In the rows, zero is written as 128.
Rotation paths and how fast each direction turns (deg/step)
Each turn is a multiple of 5 degrees from 10 to 175, or 0.
Each row of a path follows its step; steps can be skipped.
Path 1:
step 0: [130 130 130 132 129 122 139 122 131 121 129 123 123 138 130 129 122 146
 127 128 125 129 126 120 139 127 126 125 131 133 121 131 126 135 124 129
 124 121 134 119 125 122 130 123 120 132 132 131 120 129 131 132 133 131
 126 124 131 128]
step 1: [125 127 132 132 131 126 129 125 130 123 122 130 132 136 111 131 125 128
 121 131 121 127 134 126 134 119 134 128 124 125 122 127 122 128 129 130
 126 120 132 133 129 132 131 123 123 131 123 119 145 133 122 129 133 125
 131 123 132 122]
step 2: [130 135 140 132 132 120 131 133 125 126 126 129 132 130 134 141 129 131
 117 124 121 126 128 137 130 131 130 138 128 136 135 129 117 128 127 130
 127 124 126 126 133 123 126 126 125 139 131 130 122 128 123 125 139 125
 130 131 136 129]
step 5: [123 128 134 124 130 119 121 130 131 120 123 127 119 138 130 128 127 126
 131 127 116 138 126 128 131 133 131 122 130 120 123 129 125 139 125 121
 126 123 134 131 137 121 117 129 129 122 127 125 131 120 124 125 130 126
 131 123 127 134]
step 7: [125 128 135 124 132 125 123 132 129 126 126 134 130 136 123 127 122 129
 126 138 120 133 123 126 128 132 132 125 122 129 116 125 119 125 134 137
 124 130 122 125 128 124 125 129 125 133 124 128 131 111 131 136 131 131
 125 139 135 131]
step 8: [127 140 134 133 136 127 135 130 127 123 129 129 127 133 130 132 121 131
 125 125 123 129 124 127 134 123 136 132 133 128 131 130 128 116 126 123
 132 119 122 120 128 136 127 133 129 116 125 115 126 127 129 130 129 126
 126 139 129 136]
step 11: [133 129 134 123 132 119 135 128 125 124 128 129 123 125 127 126 128 133
 123 122 120 133 129 129 132 129 131 129 135 123 124 134 124 141 133 121
 118 124 120 120 127 130 132 123 133 140 128 136 127 124 129 137 136 119
 128 132 121 127]
step 12: [119 124 135 129 130 124 131 123 129 124 124 130 128 136 127 131 134 127
 123 135 127 131 133 125 135 126 133 127 122 118 130 132 128 128 126 128
 128 123 122 121 116 127 136 121 119 132 131 115 125 127 136 134 126 128
 131 118 133 136]
step 17: [125 135 118 128 134 122 136 124 125 117 126 123 132 133 122 118 129 128
 122 120 115 136 128 120 135 131 129 131 131 122 129 131 128 128 133 124
 126 121 133 124 124 123 127 127 133 121 125 124 125 120 126 126 120 128
 120 127 131 126]
step 18: [127 132 133 120 131 130 123 126 128 125 129 135 125 131 129 130 127 137
 125 124 123 139 130 120 138 130 128 127 127 125 130 123 123 123 119 127
 123 129 131 131 135 121 128 123 121 127 136 125 139 115 128 137 135 130
 134 125 135 129]
step 19: [130 134 132 134 127 125 134 122 122 123 129 137 126 140 130 131 124 131
 121 125 121 119 126 123 134 122 131 125 125 129 121 127 119 121 129 138
 129 119 123 121 128 122 126 133 133 127 129 131 128 131 128 137 130 133
 119 128 129 119]
Speeds:
[127 127 128 128 129 129 125 127 129 128 127 127 128 130 130 128 128 126
 131 129 127 126 130 126 128 127 126 128 130 128 126 130 129 130 127 131
 130 128 127 127 129 126 129 126 130 128 128 128 129 127 129 128 130 127
 129 128 131 130] | 160
[126 130 128 126 128 128 125 129 127 128 128 128 130 127 127 127 128 126
 126 130 128 131 128 127 126 130 127 129 124 129 129 128 127 126 129 130
 127 128 129 128 128 128 129 126 126 130 128 127 127 128 128 126 127 127
 128 126 130 131] | 135
[130 125 130 131 127 128 128 128 128 129 128 129 130 130 130 129 129 128
 129 129 129 131 126 130 126 126 126 128 127 128 129 129 127 129 128 128
 126 128 131 127 127 126 127 129 127 128 128 129 126 125 130 129 128 129
 127 127 129 128] | 155
[128 128 129 127 127 127 128 129 127 128 129 131 130 125 129 128 128 125
 127 125 129 125 128 129 129 128 128 126 126 127 126 127 126 129 127 129
 126 129 125 125 127 128 128 127 129 131 127 128 126 127 126 128 128 129
 129 130 127 128] | 85
